50 stands for zero in the data rows.
Some points:
[64 49 57 62 50 41 48 47 51 51 48 62 56 46 35 65 59 43 72 41 37 65 45 66
 45 61 68 46 32 44 53 64 45 38 55 47 44 56 34 41 69 40 34 56 41 74 53 47
 38 61 53 62 35 37 42 50 54 42 63 45 34 67 49 65]
[41 63 59 64 68 50 32 71 54 44 54 41 40 51 32 66 47 46 49 49 63 54 61 29
 38 57 36 38 56 72 53 42 46 52 48 56 63 31 53 60 43 53 63 55 49 54 51 50
 47 58 48 42 45 51 49 60 57 56 40 51 46 47 40 50]
[53 40 47 45 43 33 44 42 39 52 38 54 56 29 55 49 50 64 55 40 60 59 40 53
 64 57 55 56 37 39 48 43 52 54 64 54 53 48 51 54 58 52 52 54 45 51 44 38
 52 50 52 58 47 42 55 46 56 49 44 51 52 50 49 55]
[29 53 28 37 28 53 52 40 55 68 49 38 40 66 69 36 42 50 42 68 49 35 44 42
 56 34 56 59 67 38 33 39 65 70 55 43 34 50 48 35 51 60 49 39 70 42 39 58
 68 45 50 49 46 51 72 50 66 55 47 52 47 36 66 31]
[54 62 47 39 45 64 61 54 30 55 61 50 50 41 62 38 37 58 51 49 59 52 40 62
 50 37 49 61 45 46 55 50 59 54 53 53 45 56 48 51 52 51 51 44 51 54 44 50
 48 58 35 43 63 51 53 34 38 33 42 62 61 50 55 59]
[52 41 58 47 61 58 57 59 65 40 56 51 49 75 45 43 56 36 37 55 31 47 74 48
 47 55 38 37 62 58 58 57 52 46 52 61 44 49 46 51 24 51 70 62 50 24 58 73
 39 37 49 40 49 46 46 45 47 73 56 52 57 48 40 46]
[57 51 54 42 51 57 62 56 32 40 63 45 60 45 51 45 43 60 45 42 60 51 45 65
 53 41 42 51 46 58 65 57 40 43 45 62 50 59 48 63 55 45 52 50 43 45 61 69
 45 51 41 51 72 47 49 34 34 51 47 70 53 63 47 53]
[52 40 53 55 58 43 52 50 66 42 45 61 58 67 40 47 72 37 46 50 37 54 68 45
 49 60 48 33 55 51 57 56 35 53 38 51 50 57 53 55 41 55 58 68 53 39 47 50
 40 46 58 57 50 45 37 53 52 60 47 47 53 48 48 38]
[45 71 54 63 55 43 29 63 22 52 48 46 44 22 45 62 35 73 50 41 81 60 39 38
 44 57 41 55 32 64 41 25 47 48 58 48 96 14 72 67 46 43 53 37 50 59 52 15
 74 49 55 49 46 63 49 45 58 39 36 61 51 48 47 46]
[41 54 44 39 49 48 53 49 38 57 48 47 46 43 64 41 44 65 35 50 65 44 46 49
 66 44 43 54 49 50 50 38 51 46 62 55 57 63 68 55 47 57 51 43 53 44 57 55
 54 43 48 48 56 42 42 52 51 56 62 53 58 42 48 46]
[65 37 59 63 49 48 47 46 69 49 38 68 56 55 38 57 71 33 73 47 30 58 48 59
 38 63 66 46 48 40 56 67 31 46 44 40 56 48 20 34 71 41 41 61 40 64 54 56
 32 60 63 65 33 27 38 47 56 48 73 26 30 66 49 61]
[54 42 49 39 54 50 55 44 45 43 46 55 57 46 55 41 58 63 42 40 60 58 50 52
 68 50 45 45 43 47 56 49 52 47 63 65 48 49 55 56 56 54 48 43 50 41 45 53
 60 34 50 33 65 48 43 49 46 53 42 49 57 47 54 53]
[43 41 42 48 50 34 44 41 51 48 32 60 49 43 49 48 56 57 44 47 54 56 55 41
 54 56 48 42 46 48 43 34 58 48 63 49 50 42 65 51 48 65 51 40 55 38 43 53
 46 48 64 45 50 52 46 55 55 61 59 49 60 45 54 41]
[26 52 25 57 30 64 39 43 68 79 51 29 18 81 61 45 32 26 43 82 29 18 45 35
 40 31 61 70 78 40 24 37 69 90 21 22 32 50 51 25 51 51 42 29 76 37 34 43
 78 56 37 64 42 59 86 79 78 47 51 33 29 23 83 29]
[66 47 64 65 55 43 37 51 63 47 41 62 58 47 32 67 63 36 65 37 28 58 51 59
 36 61 65 37 41 49 56 70 34 43 41 47 52 51 29 46 63 41 50 68 40 66 49 58
 39 65 62 55 32 46 40 52 47 47 60 38 34 60 39 54]
[51 77 51 52 39 80 56 67 35 59 76 30 36 49 64 51 25 49 64 60 52 42 24 62
 38 24 57 79 54 53 60 62 86 41 17 46 41 70 40 55 53 15 34 17 31 75 61 52
 58 63 18 81 61 82 64 29 29  9 24 75 45 56 48 78]
[43 45 30 54 25 46 42 30 66 74 36 47 46 60 58 45 48 40 53 66 37 36 33 45
 53 49 72 62 57 30 29 46 52 67 52 17 41 44 39 17 58 46 17 47 64 46 12 38
 61 54 52 66 43 48 63 58 58 39 67 34 26 36 74 46]
[58 56 56 50 60 60 56 59 50 42 57 43 52 54 41 54 52 50 46 44 51 52 54 52
 45 50 43 43 56 68 61 63 49 48 53 56 39 45 47 61 37 51 62 42 42 53 64 58
 45 44 46 57 53 56 49 52 45 51 53 52 61 61 44 53]
[48 58 53 62 52 56 41 56 48 52 55 44 38 55 48 60 41 48 52 51 54 48 51 39
 40 48 49 58 57 56 44 43 36 40 52 51 45 55 47 55 51 59 49 51 42 50 42 45
 51 43 51 48 53 57 48 58 48 52 51 49 51 50 48 47]
[39 47 49 50 56 52 53 51 54 42 52 43 46 57 51 46 47 50 39 51 52 45 58 42
 48 51 37 46 56 53 48 46 47 40 47 55 43 41 61 47 35 53 71 54 49 41 55 52
 51 48 51 44 48 46 43 55 39 56 44 50 59 41 47 42]
[51 35 45 42 48 38 62 38 51 43 45 56 63 48 51 38 51 58 47 47 52 55 60 46
 65 51 45 37 51 45 49 46 55 47 66 53 59 50 61 51 56 65 53 56 57 39 63 52
 53 36 52 33 56 49 49 58 42 63 68 51 65 41 51 43]
[44 40 52 46 58 45 49 44 60 45 41 56 55 55 44 47 54 47 40 50 49 47 68 43
 54 61 41 37 55 49 50 43 45 54 50 56 46 68 48 48 42 62 53 56 55 38 51 37
 53 46 56 44 50 49 47 56 45 65 56 48 55 55 49 40]
[48 51 56 48 64 46 47 52 44 42 54 50 55 40 47 55 49 59 38 48 56 55 58 41
 52 59 38 49 44 59 48 44 46 58 63 58 55 47 68 67 54 61 58 45 49 50 48 54
 50 47 52 48 47 46 47 44 55 59 38 55 63 42 43 43]
[53 52 46 42 50 51 57 44 44 48 61 47 51 43 60 43 47 60 55 53 53 51 40 59
 59 41 55 55 46 45 53 59 53 51 46 48 53 47 50 48 41 58 48 47 59 51 54 46
 49 46 48 48 58 43 47 43 32 51 53 57 54 54 47 52]
[50 44 53 33 52 43 64 45 51 46 51 56 56 51 55 40 58 57 43 49 51 55 53 54
 63 51 42 44 48 46 51 54 41 49 49 58 47 48 52 51 46 60 57 50 48 42 50 52
 48 35 55 38 56 57 50 50 52 48 50 59 55 43 53 57]
[46 80 69 82 72 70 26 88 57 46 73 35 29 57 29 78 41 34 53 58 50 46 68 32
 13 55 40 49 64 86 49 54 49 46 24 58 73 47 51 54 38 30 68 46 37 48 71 47
 54 95 47 77 37 80 56 72 58 46 19 49 44 55 28 55]
[49 48 48 43 51 53 63 49 54 43 54 56 52 48 55 38 49 56 43 52 57 45 61 55
 60 53 43 45 52 47 59 46 42 46 53 54 46 42 58 54 47 51 54 53 47 47 47 61
 48 40 48 37 56 52 56 51 48 61 48 52 61 47 51 46]
[50 41 47 40 50 45 53 49 51 42 43 51 54 56 54 48 55 54 41 47 51 52 59 52
 59 50 46 47 50 51 46 51 45 43 53 55 57 56 61 50 45 60 51 46 51 50 49 46
 42 49 43 35 50 56 55 49 43 56 47 46 50 46 53 47]
[69 56 55 43 48 59 68 50 42 45 67 52 58 50 57 46 50 47 63 51 45 50 38 75
 46 36 57 57 44 47 70 74 62 43 42 50 29 90 30 47 47 23 45 56 27 57 67 77
 28 44 32 48 65 50 42 23 26 40 43 59 61 60 49 75]
[36 54 36 60 42 47 43 53 56 64 43 39 41 54 61 54 42 42 46 62 47 29 48 34
 46 44 50 62 61 48 31 38 58 64 51 44 52 37 41 48 48 48 47 38 68 50 36 32
 63 55 53 51 44 46 61 70 62 45 48 47 46 42 61 39]
[48 45 50 38 52 57 71 45 47 45 54 45 54 49 55 34 51 55 43 45 49 53 53 56
 55 44 50 45 53 47 58 52 48 54 55 65 45 67 53 54 37 45 52 54 54 50 55 68
 43 29 44 40 69 48 53 40 52 54 52 59 54 50 49 53]
[56 44 57 62 52 50 44 50 66 53 43 60 55 54 40 63 63 33 61 48 41 54 51 51
 43 63 54 47 51 50 51 57 41 47 50 47 49 57 46 50 55 53 51 63 62 48 56 50
 45 55 63 40 34 45 47 51 57 57 53 45 45 57 43 49]
[65 43 60 57 45 25 36 38 47 52 32 72 68 30 37 68 63 47 73 35 46 67 35 60
 47 63 70 45 25 39 52 55 37 34 48 36 67 25 45 39 87 43 27 65 42 75 29 22
 47 59 74 63 30 21 39 49 70 40 67 23 31 74 46 58]
[50 48 52 47 55 48 47 45 33 42 43 53 55 37 51 51 52 68 44 39 69 57 51 45
 62 53 37 48 40 51 45 40 60 51 62 45 55 43 64 60 46 60 50 61 49 50 55 44
 51 46 58 47 50 54 51 52 56 47 44 50 49 47 43 45]
[53 43 45 34 33 50 60 40 46 60 52 46 51 47 58 38 49 49 55 56 45 44 35 61
 56 41 62 64 48 36 50 52 61 50 52 47 33 47 46 49 53 49 35 53 49 58 52 48
 52 54 43 43 60 59 36 40 35 46 57 53 51 51 54 58]
Along one direction, these points spread out more than along any other. Take the direction at right angles to it along which they spread out most. Then take the direction at right angles to both along which they spread out most. Go by this last direction. How many in every 100 of the points above lie lower along it than each point below? Round to a whole number. More than half of the points above lie lower than the first one.
[41 63 59 64 68 50 32 71 54 44 54 41 40 51 32 66 47 46 49 49 63 54 61 29
 38 57 36 38 56 72 53 42 46 52 48 56 63 31 53 60 43 53 63 55 49 54 51 50
 47 58 48 42 45 51 49 60 57 56 40 51 46 47 40 50] -> 60
[69 56 55 43 48 59 68 50 42 45 67 52 58 50 57 46 50 47 63 51 45 50 38 75
 46 36 57 57 44 47 70 74 62 43 42 50 29 90 30 47 47 23 45 56 27 57 67 77
 28 44 32 48 65 50 42 23 26 40 43 59 61 60 49 75] -> 91
[43 41 42 48 50 34 44 41 51 48 32 60 49 43 49 48 56 57 44 47 54 56 55 41
 54 56 48 42 46 48 43 34 58 48 63 49 50 42 65 51 48 65 51 40 55 38 43 53
 46 48 64 45 50 52 46 55 55 61 59 49 60 45 54 41] -> 3
[44 40 52 46 58 45 49 44 60 45 41 56 55 55 44 47 54 47 40 50 49 47 68 43
 54 61 41 37 55 49 50 43 45 54 50 56 46 68 48 48 42 62 53 56 55 38 51 37
 53 46 56 44 50 49 47 56 45 65 56 48 55 55 49 40] -> 6
[43 45 30 54 25 46 42 30 66 74 36 47 46 60 58 45 48 40 53 66 37 36 33 45
 53 49 72 62 57 30 29 46 52 67 52 17 41 44 39 17 58 46 17 47 64 46 12 38
 61 54 52 66 43 48 63 58 58 39 67 34 26 36 74 46] -> 49
[41 54 44 39 49 48 53 49 38 57 48 47 46 43 64 41 44 65 35 50 65 44 46 49
 66 44 43 54 49 50 50 38 51 46 62 55 57 63 68 55 47 57 51 43 53 44 57 55
 54 43 48 48 56 42 42 52 51 56 62 53 58 42 48 46] -> 11
[36 54 36 60 42 47 43 53 56 64 43 39 41 54 61 54 42 42 46 62 47 29 48 34
 46 44 50 62 61 48 31 38 58 64 51 44 52 37 41 48 48 48 47 38 68 50 36 32
 63 55 53 51 44 46 61 70 62 45 48 47 46 42 61 39] -> 46
[52 40 53 55 58 43 52 50 66 42 45 61 58 67 40 47 72 37 46 50 37 54 68 45
 49 60 48 33 55 51 57 56 35 53 38 51 50 57 53 55 41 55 58 68 53 39 47 50
 40 46 58 57 50 45 37 53 52 60 47 47 53 48 48 38] -> 31
[57 51 54 42 51 57 62 56 32 40 63 45 60 45 51 45 43 60 45 42 60 51 45 65
 53 41 42 51 46 58 65 57 40 43 45 62 50 59 48 63 55 45 52 50 43 45 61 69
 45 51 41 51 72 47 49 34 34 51 47 70 53 63 47 53] -> 77
[50 44 53 33 52 43 64 45 51 46 51 56 56 51 55 40 58 57 43 49 51 55 53 54
 63 51 42 44 48 46 51 54 41 49 49 58 47 48 52 51 46 60 57 50 48 42 50 52
 48 35 55 38 56 57 50 50 52 48 50 59 55 43 53 57] -> 14
[45 71 54 63 55 43 29 63 22 52 48 46 44 22 45 62 35 73 50 41 81 60 39 38
 44 57 41 55 32 64 41 25 47 48 58 48 96 14 72 67 46 43 53 37 50 59 52 15
 74 49 55 49 46 63 49 45 58 39 36 61 51 48 47 46] -> 57
[51 35 45 42 48 38 62 38 51 43 45 56 63 48 51 38 51 58 47 47 52 55 60 46
 65 51 45 37 51 45 49 46 55 47 66 53 59 50 61 51 56 65 53 56 57 39 63 52
 53 36 52 33 56 49 49 58 42 63 68 51 65 41 51 43] -> 0
[54 42 49 39 54 50 55 44 45 43 46 55 57 46 55 41 58 63 42 40 60 58 50 52
 68 50 45 45 43 47 56 49 52 47 63 65 48 49 55 56 56 54 48 43 50 41 45 53
 60 34 50 33 65 48 43 49 46 53 42 49 57 47 54 53] -> 9
